Each row has a name. After each piece below comes the name of the row it's from, unless a question asks for something else. Each question is about the rows just above it.

[ 91 119 131 165] : j627
[131 118  78 145] : j281
[131 100  78 145] : j988
[145  78 101 131] : j600
[ 89 170 161  88] : j687
[ 88 171 157  79] : j112
[156  79 171  88] : j336
[159 155 108 164] : j554
[130 176 136 124] : j881
[157 164 148 129] : j533
[131 118  78  95] : j478
[ 79  88 156 171] is which row reordered? : j336
Put [100  78 145 131] back in order: which row is it? : j988
What is the next entry after [ 88 171]? : [157]

[148 127 134 124 138 148 115 146 136 133 143 144 117 106 123 129 111 110
 122 122 137 138 134 132 116 130 106 141 117 154 115 134 143 129 144 130]  j487
[139 144 121 121 123 132  97 143 135 131 152 151 101  98 127 126  97 115
 115 115 148 136 129 134 132 114 104 135 128 139 136 127 149 134 156 133]  j12
[129 139 129 132 113 143 102 164 137 145 121 150 115 118 120 128 132 130
 117 118 134 133 121 136 111 117 125 136 120 140 131 128 138 146 142 142]  j62
[144 120 134 118 146 145 113 149 138 134 146 144 122 120 119 132 119 110
 123 119 147 140 138 132 106 123 112 140 116 157 111 135 146 126 139 125]  j908
[147 147  97 129 113 136 117 112 100 143 117 119 140 138 100 125 148 126
 128 133 130 125 138 135  92 128 147 119 135 101 127 139 145 148 121 146]  j167
[151 115 137 117 149 147 113 150 138 131 147 143 122 124 119 135 117 108
 126 120 148 142 139 134 100 123 109 140 112 160 103 140 146 120 136 122]  j843
[148 140 125 129 119 130  97 147 138 128 147 145 100 100 127 126  92 112
 117 117 147 138 121 135 128 113 101 139 125 147 133 136 146 119 143 135]  j608
[141 140 124 139 106 133 103 186 140 146 109 159 108 123 121 118 139 144
 113 117 125 130 114 133 110 119 121 133 112 144 130 125 139 149 133 151]  j130
Put [ 97  97  98 101 104 114 115 115 115 121 121 123 126 127 127 128 129 131
 132 132 133 134 134 135 135 136 136 139 139 143 144 148 149 151 152 156] back in order: which row is it? : j12
Put [135 143 119 146 136 133 147 125 139 101 113 128 135 121 138 147 117 117
 112  92 126 127 100 100 145 147 128 138 147  97 130 119 129 125 140 148] back in order: which row is it? : j608
What is the next entry after [148 142 139 134 100 123 109 140 112]? : [160]

[124  81 124 132 133 131 151] -> j952
[124 131 135 123 116 147 136] -> j136
[114 151 128 118 132 125 131] -> j349
[135 135 124 131 116 123 147] -> j223
[130 155 125 113 132 124 150] -> j277
[121 130 132 121 135 131  94] -> j774
[128 120 139 126 133 122 122] -> j259
[119 141 120 122 141 133  89] -> j337
[120 120 133 141 122  89 141] -> j97
[132 126 131 142 131 132 126] -> j424
[125  92 115 128 125 134 103] -> j639
[133 122 122 128 120 139 126] is which row reordered? : j259
What is the next entry after [120 120 133 141]? : [122]
Put [122 141 133  89 119 141 120] back in order: which row is it? : j337
[103 134 125 128 115  92 125] is which row reordered? : j639
The next entry after [151 128 118 132]: : [125]
[116 123 124 131 135 135 147] is which row reordered? : j223

[146 124 122 137 142 105 113 113  99 140 130 150 154 134 125 157 145 114
 120 108  98 138 137 163 130 109 102 123 153 152 125 139 160 129 114 138
 127 109 132 129  95 174 105 104 135 116 114 129 139 129 106 153 135 115
 131 138] -> j260
[129 130 114 154  98 174  99 163 127 134 135 115 139 113 123 138 129 150
 102 129 132 130 140 116 137 138 114 138 122 145 105 160 108 131 140 146
 113 109 120 153  95 152 125 124 137 106 153 129 104 135 114 142 125 105
 157 109] -> j55
[123 130 135 111 140  98 164  98 156 124 132 134 115 140 115 124 138 131
 152  94 129 132 130 140 117 138 139 118 137 122 145 105 160 109 130 129
 140 151 110 122 149 100 157 124 115 140  98 152 102 127 135 114 142 128
 109 159] -> j193
[ 96 173  96 162 127 130 130 107 138 106 117 139 132 155  92 128 131 130
 146 120 135 135 116 140 118 142 112 160 108 129 146 116 126 152 116  95
 155 153 117 117 131 100 151 127 142 108 144 127 103 103 168 114 123 127
 156 113] -> j825
[152 109 108 138 105 109 105 130 113 125 142  99 127 129 131 124 129 132
 138  97 137 125 129 154 146 135 174 104 163 153 139 114 102 122 140 160
 106 115 137 114 135 114 130 129 138 153 145 116 157 113 123 120  95 134
 140 150] -> j389
[109 157 105 125 142 114 135 104 129 153 106 137 124 125 152  95 153 120
 109 113 146 140 131 108 160 105 145 122 138 114 138 137 116 140 130 132
 129 102 150 129 138 123 113 139 115 135 134 127 163  99 174  98 154 114
 130 129] is which row reordered? : j55
[ 95  98  99 102 104 105 105 106 108 109 109 113 113 114 114 114 115 116
 120 122 123 124 125 125 127 129 129 129 129 130 130 131 132 134 135 135
 137 137 138 138 138 139 140 140 142 145 146 150 152 153 153 154 157 160
 163 174] is which row reordered? : j55

[121 135 140 136 109  95 105 141 108 125 106 148 163 139 157 134 142 117
  88 126] : j181
[147 125  95 125 101 108 140 157 126 148 105 163 135 111 118 140 133 137
  93 133] : j969
[128 132 140 133 105  95 105 147 112 125 111 148 163 142 157 132 140 121
  93 126] : j467
[ 94 108  90 147  95 149 133 122 140 125 145 127 135 158 160 119 132 134
 140 128] : j11
[140 125 149 108 158  95 133 127 145 160 119  94  90 134 122 148 135 132
 140 128] : j578
[113  96 140 114 113 107  94 120 108 140  80 116 124 137 136 141 123 139
 140 107] : j36
[142 160 125 150 142 150 158 141 156 128 163 148 129 118 114  96 127 124
 135 151] : j811
[116  96 105 108 113 168 116 102  97 102 115 119 129 126 118 132 113 132
 154 113] : j273
[126 132 137 136 101  95 108 144 112 128 111 148 168 136 157 134 142 120
  93 128] : j817
[125 135 140 133 101  95 105 147 108 125 111 148 163 137 157 132 140 118
  93 126] : j866
The next entry after [108 125 111]: : [148]
[128 140 132 135 148 122 134  90  94 119 160 145 127 133  95 158 108 149
 125 140] is which row reordered? : j578
asked: [147 125  95 125 101 108 140 157 126 148 105 163 135 111 118 140 133 137
  93 133] : j969
Which row holds these entries in another order? [140 125  95 108 101 140  93 147 111 126 118 133 163 125 132 148 137 105
 157 135] : j866

[128 147 102 127 140 130 104 116 155 111 132 157 117  92  99 155 115 116
 140 114 125 146 135 132] : j512
[130 128 155 125 114  99  92 140 132 146 140 104 135 132 116 156 127 117
 102 157 111 115 116 147] : j229
[131 109 132 127 106 115 135 132 110 137 118 116 175 117 100 149 145 124
 159 152  99 126 137 136] : j204
[109 137 118 116 175 117 100 149 153 118 132 139 134 115  95 147 100 101
 106 115 111 144 134 125] : j64
[123 105 122 129 150 119 154 145 103 149 130  92 124 164 147 107 131 118
 120 130 135  98 112 167] : j957
[100 153 109 175 116 137 115 132 106 147 135 149  95 125 144 139 118 117
 100 134 101 118 115 111] : j247
Give the next entry after [175 116 137 115 132 106 147]. : [135]
Which row holds these entries in another order? [123  98 154 122 130 124 105 103 149 167 145 118  92 129 119 164 130 135
 131 150 147 120 112 107] : j957
Which row holds these entries in another order? [115 111 144 134 125 109 137 118 116 175 117 100 149 153 118 132 139 134
 115  95 147 100 101 106] : j64
[132 135 146 125 114 140 116 115 155  99  92 117 157 132 111 155 116 104
 130 140 127 102 147 128] is which row reordered? : j512
Give the next entry after [110 137 118 116 175 117 100 149]. : [145]

[109 147 135 123  87 158]  j883
[111 146 136 123  89 157]  j733
[158 147 135 109  88 123]  j536
[ 96 150 122 128  89 155]  j665
[ 99 148 131 125  82 161]  j753
[101 142 120 129 100 151]  j333
Put [158  87 123 135 147 109] back in order: which row is it? : j883
Which row holds these entries in another order? [147 123 109 158  87 135] : j883
Give the next entry after [123  89]. : [157]
[ 87 109 123 135 147 158] is which row reordered? : j883
Give the next entry after [101 142 120 129]. : [100]
The next entry after [ 99 148 131 125]: : [82]
Which row holds these entries in another order? [151 120 100 142 129 101] : j333

[152 159 144  89 122] -> j932
[138 155 128 119 134] -> j267
[155 128 116 126 147] -> j621
[127 100 156 165 106] -> j595
[131 127 157  90 112] -> j52
[131  90 113 127 157] -> j448
[141 148 143  86 107] -> j137
[139 157 144 143 111] -> j477
[156 119 134 138 128] -> j102
[155 105 119 136 142] -> j983
[119 155 137 142 105] -> j834
Which row holds these entries in another order? [136 105 119 155 142] : j983
Give the next entry after [155 128 119]. : [134]
Give the next entry after [139 157]. : [144]
Which row holds these entries in another order? [134 119 128 155 138] : j267
[113 127 157 131  90] is which row reordered? : j448

[174 135  88 115 164]  j432
[109  99 113 116 109]  j500
[133 139 129 143 129]  j105
[166 103  98 171 120]  j528
[122 112  99 113 172]  j562
[141 145 143 133 153]  j759
What is the next entry after [112  99 113]? : [172]

[128 115 143 129 129] -> j44
[138 128 121 143 118] -> j992
[117 142 115 113 140] -> j794
[113 112 150 115 138] -> j117
[117 117 142 114 140] -> j708
[119 130 131 118 134] -> j696
[118 131 131 134 119] -> j869
[122 115 142 131 126] -> j625
[139 133 115 135 117] -> j945
[118 119 130 131 134] is which row reordered? : j696
The next entry after [117 117 142]: : [114]
Which row holds these entries in another order? [113 115 117 140 142] : j794
The next entry after [117 142 114]: : [140]

[128 129 129 124 131 127] -> j493
[128 129 126 125 125 128] -> j497
[129 138 132  70 121 133] -> j765
[128 132 125 135 131 132] -> j257
[128 129 129 124 131 127] is in which row? : j493
Give the next entry after [128 132 125 135]. : [131]
Put [133 129 138 132  70 121] back in order: which row is it? : j765
Put [127 131 124 129 129 128] back in order: which row is it? : j493

[121 129 126 115 114 118 151 108 135 132 133 169 130 112 171 131 122 135
 157 124 121 138 124 130 135 118] : j667
[131 135 115 130 112 118 122 135 125 169 114 138 124 121 171 118 130 108
 135 132 151 129 124 133 157 121] : j338
[113 123 156  93 140 123 142 130 115 141 157 153 153 131 138 159 142 107
 138 128 123 135 140 133 126 126] : j566
Put [124 135 171 133 124 129 118 130 151 138 114 157 121 122 108 130 135 121
 112 135 169 115 125 118 132 131] back in order: which row is it? : j338
[118 121 129 126 115 114 118 151 108 135 132 133 169 130 112 171 131 122
 135 157 124 121 138 124 130 135] is which row reordered? : j667
Which row holds these entries in another order? [124 126 132 133 135 122 121 131 138 118 130 169 151 135 171 112 121 135
 108 118 129 124 130 114 157 115] : j667
Which row holds these entries in another order? [ 93 107 113 115 123 123 123 126 126 128 130 131 133 135 138 138 140 140
 141 142 142 153 153 156 157 159] : j566
Which row holds these entries in another order? [121 157 133 124 129 151 132 135 108 130 118 171 121 124 138 114 169 125
 135 122 118 112 130 115 135 131] : j338
Give the next entry after [141 157 153 153 131 138]. : [159]

[ 97  80 161 128 159] -> j730
[ 96 171  91 152 163] -> j679
[ 91 163  96 170 152] -> j436
What is the next entry after [171  91]? : [152]
[ 80 159  97 161 128] is which row reordered? : j730
[171  96  91 152 163] is which row reordered? : j679
[152  91 163  96 170] is which row reordered? : j436
Give the next entry after [ 97  80 161]. : [128]

[159 123 164 125 185 136 114 111 129 137 169 144 121 111 125 128 105 122] = j813
[164 136 169 128 111 125 121 105 144 159 122 136 123 111 125 185 129 114] = j38
[159 123 164 125 185 136 114 129 111 137 169 144 121 111 125 128 153 122] = j612
Which row holds these entries in another order? [169 164 185 111 137 105 128 123 136 125 121 125 129 114 144 159 111 122] : j813
What is the next entry after [129 111 137]? : [169]
What is the next entry after [136 169]? : [128]
Put [111 111 114 121 122 123 125 125 128 129 136 137 144 153 159 164 169 185] back in order: which row is it? : j612
asked: [159 123 164 125 185 136 114 129 111 137 169 144 121 111 125 128 153 122] : j612
Which row holds these entries in another order? [122 153 128 125 111 121 144 169 137 111 129 114 136 185 125 164 123 159] : j612

[148 167 127 147] : j804
[148 167 128 146] : j821
[149 167 127 147] : j207
[127 146 148 167] : j942
Which row holds these entries in another order? [147 127 167 148] : j804
Which row holds these entries in another order? [127 148 167 147] : j804
What is the next entry after [127 146]? : [148]
Put [146 148 167 127] back in order: which row is it? : j942
Give the next entry after [146 148]. : [167]
Which row holds these entries in another order? [148 146 127 167] : j942

[128 142 117 138 138 134 142 144 122 132 130 116 146] -> j409
[157 124 121 131 132 131 114 103 135 161 121 161 119] -> j837
[116 117 108 116 129 141 137 125 138 114 133 103 134] -> j290
[132 122 146 142 128 144 138 116 142 130 116 134 138] -> j654
[161 108 117 126 132 131 117  88 148 169 105 177 100] -> j359
[116 117 105 115 130 143 138 123 135 161 133 100 133] -> j205
[156 116 106 121 160 142  94 132 119 109 146 110 139] -> j732
The next entry after [121 161]: : [119]
What is the next entry after [116 117 105 115 130 143]? : [138]
Give the next entry after [116 142]. : [130]
Put [116 116 122 128 130 132 134 138 138 142 142 144 146] back in order: which row is it? : j654
asked: [157 124 121 131 132 131 114 103 135 161 121 161 119] : j837
Which row holds these entries in another order? [134 103 133 114 138 125 137 141 129 116 108 117 116] : j290

[135 112 129 116 121 137 130 116 155] -> j867
[115 122 134 121 154 114 132 138 126] -> j906
[107 103 148 113 137 136 115 138 135] -> j728
[130 137 133 119 134 120 131 120 133] -> j676
[148 133 150 104 129 118 148  94 141] -> j84
[132 115 137 123 125 129 128 122 130] -> j47
[116 121 135 117 155 112 130 137 129] -> j790
[122 120 138 126 131 126 124 129 130] -> j140
What is the next entry after [121 137]? : [130]
[117 155 112 130 137 129 116 121 135] is which row reordered? : j790

[124 122 125 165 160 147 150 151 132 121 147 143 142 134 145 140 114 152
 137 125 151 141  91 161 126 133 129 123 123 120 140  90 115 119 152 133
 155 147 122 140 130 147 118 123 116  97  85 101 117 114 160] -> j309
[127 123 126 146 144 139 139 140 132 124 138 135 135 132 136 134 121 141
 132 126 139 135 109 144 127 133 128 126 126 124 135 109 122 123 139 130
 142 138 125 135 127 136 122 125 122 111 104 115 121 121 146] -> j636
[122 148 129 116 109 111 116 118 113 137 122 128 116 112 124 133 123 105
 131 132 131 122 145 117 125 100 135 127 120 134 115 155 130 134 128 135
 110 125 137 120 126 126 153 126 142 159 162 140 139 133 104] -> j261
[141 107 131  99 112 128 118 112 144 124 111 109 127 142 112 104 153 127
 112 126  96 121 151 102 133 161 117 134 146 130 133 140 142 131  97 111
 120 106 123 124 127 106 105 138 124 124 137 148 126 139 122] -> j386
[143  97 130 121 138 146 134 129 154 115 123 117 139 153 123 107 148 150
 115 123 106 129 125 122 135 177 114 131 148 123 145 107 134 123 108 110
 142 116 118 134 128 115  89 135 112  95 100 129 115 130 149] -> j133
[136 103 127 142 153 152 145 142 148 116 135 130 144 149 133 120 136 157
 123 123 124 136 106 141 132 166 119 127 140 120 148  93 125 120 127 119
 152 131 117 139 129 128  95 130 110  87  84 114 113 121 160] -> j940
[107 164 124 158 135 118 134 140  99 138 146 150 123 101 145 161  96 116
 150 133 169 132 109 154 119  71 145 121 101 130 115 130 113 128 166 151
 127 153 137 128 128 155 169 116 141 151 138 111 137 118 120] -> j532
[133 114 127 132 139 140 135 133 138 122 130 127 136 139 129 121 133 143
 124 125 123 132 120 132 131 149 122 128 135 124 137 112 127 125 125 122
 139 127 122 132 129 127 110 130 120 109 108 124 121 126 143] -> j584
[134 127 131  97 102 116 112 109 130 131 112 113 119 128 113 113 144 112
 118 128 105 118 158 102 130 134 126 132 136 133 122 155 141 133 104 120
 111 110 130 120 128 110 127 134 133 146 156 150 134 139 107] -> j464
Which row holds these entries in another order? [132 122 121 127 122 130 139 124 127 136 139 125 122 122 120 143 125 108
 129 140 124 143 127 138 135 132 133 110 129 132 112 114 133 125 139 126
 137 127 109 133 123 132 149 124 131 130 120 127 135 121 128] : j584
Give the next entry after [108 110 142 116 118]. : [134]

[115 178 108 149 114] -> j219
[114 146 147 103 151] -> j54
[137  91 108 127 101] -> j622
[142 100  91 123  94] -> j99
[138 110 139  80 126] -> j558
[108 127  91 101 136] -> j613
[178 108 115 114 144] -> j993
[118 131 119 123 120] -> j305
[139 130 131 134 139] -> j656
Give the next entry after [119 123]. : [120]
Which row holds these entries in another order? [ 91 101 108 127 136] : j613
The next entry after [178 108 115]: : [114]
The next entry after [110 139  80]: : [126]
Which row holds these entries in another order? [127 136  91 108 101] : j613

[177 142 120 127 114] = j253
[120 142 177 145 156] = j16
[120 142 177 134 127] = j779
[142 177 156 119 145] = j163
asked: [120 142 177 134 127] : j779
Put [156 145 177 142 120] back in order: which row is it? : j16
[145 156 120 142 177] is which row reordered? : j16
The next entry after [177 142 120]: : [127]

[123 136 128 121 125 143 140 125 133 104 146 126 110 119] : j324
[153 146 130 136 124 128 134 152 128 138 134 112 134 127] : j971
[134 112 128 152 138 124 130 128 153 136 134 146 127 133] : j154
[111  95 116 124 107 134 170 169 136 103 144 112 143 117] : j103
The next entry after [128 121 125 143 140 125]: : [133]
Which row holds these entries in another order? [126 125 123 140 121 146 104 136 110 119 125 143 128 133] : j324
[112 124 127 128 128 130 134 134 134 136 138 146 152 153] is which row reordered? : j971
The next entry after [153 136 134 146]: : [127]
The next entry after [134 112 128 152]: : [138]

[138 116 159 139] : j823
[139 119 126 134] : j113
[107 101 126  92] : j852
[139 119 162 135] : j570
[139 119 175 136] : j599
[101 126 106  92] : j725
[133 145 124 136] : j122
asked: [139 119 162 135] : j570
Put [ 92 101 107 126] back in order: which row is it? : j852
Which row holds [139 119 175 136]? : j599

[172 146 138 129 113 177 145 134 132 137 109 121 143 131 127 154 108 109
 120 114 130 127 112 132] : j321
[125 151 116 104 111 128 119 127 143 131 107 169 137 122 134 152 128 150
  99 121 121 152 109 159] : j363
[153 105 150 157 134 132 107 125 131 141 160 125 152 143 151 121 133 128
 125 134 145 125 138 126] : j530
[107 159 151 121 152 111 122  99 119 150 143 131 109 121 134 104 128 153
 169 128 137 127 125 116] : j287
[100 137 107 134 119 132 105 121 130 153 115 131 114 131 127 155 131 110
 136 132 151 125 145 120] : j764
[157 132 128 125 125 152 145 134 107 160 151 141 153 133 138 134 125 126
 105 143 150 131 124 121] : j756
[143 126 116 126 124 136 139 128 128 134 121 115 150 122 128 112 135 142
 137 123 118 121 112 136] : j560
Put [120 145 125 151 132 136 110 131 155 127 131 114 131 115 153 130 121 105
 132 119 134 107 137 100] back in order: which row is it? : j764
[131 124 121 157 132 128 125 125 152 145 134 107 160 151 141 153 133 138
 134 125 126 105 143 150] is which row reordered? : j756
What is the next entry after [107 160 151]? : [141]
Give the next entry after [107 169 137 122]. : [134]
[128 153 169 128 137 127 125 116 107 159 151 121 152 111 122  99 119 150
 143 131 109 121 134 104] is which row reordered? : j287
What is the next entry after [119 132 105 121 130 153 115]? : [131]

[164 105  96  84 149 119 141 162 106] : j506
[132 132 107 130 121 125 120 141 109] : j644
[149 119 105 141 106 164  96 163  84] : j546
[132 119 118 109 130 128 141 136 169] : j164
The next entry after [149 119 105 141 106 164  96]: : [163]
The next entry after [ 84 149 119 141]: : [162]
What is the next entry after [107 130]? : [121]
[106 164 105  96  84 149 119 141 162] is which row reordered? : j506
The next entry after [132 107 130]: : [121]
Which row holds these entries in another order? [106 162 141 119 149  84  96 105 164] : j506
The next entry after [105  96  84 149]: : [119]

[128 137  92 113 135 133 135  99 133 125 136 133  82 119 110 134 135  90
 135 134 135 130 119 122 146 117 121 133 146 142 117 144 139 133 118 123
 140] -> j589
[128 137  92 132 135 133 135  99 133 125 136 133  82 119 110 134 135  90
 135 134 131 108  86  94 134 136 135 136 137 135 135 133 134 127  85 130
 132] -> j460
[134 146 130 123 133  99 110 128 135  82  92 133 146 118 142 117 144 140
 135 135 113 117 119 139 137 133 135 122 119 125 134 133 136 121  90 133
 135] -> j583
[117 135 113 125 119 117 146 118 133 121 135 130 128 134 122 133 135 135
 133  99 137  92 134  82 123 133 119 110 142 139 144  90 136 146 140 133
 136] -> j415
[136 133 140 146 136  90 144 139 142 110 119 133 123  82 134  92 137  99
 133 135 135 133 122 134 128 130 135 121 133 118 146 117 119 125 113 135
 117] is which row reordered? : j415
Which row holds these entries in another order? [134 127  85 130 132 128 137  92 132 135 133 135  99 133 125 136 133  82
 119 110 134 135  90 135 134 131 108  86  94 134 136 135 136 137 135 135
 133] : j460
Put [136 117 135 113 125 119 117 146 118 133 121 135 130 128 134 122 133 135
 135 133  99 137  92 134  82 123 133 119 110 142 139 144  90 136 146 140
 133] back in order: which row is it? : j415
What is the next entry after [125 119]? : [117]

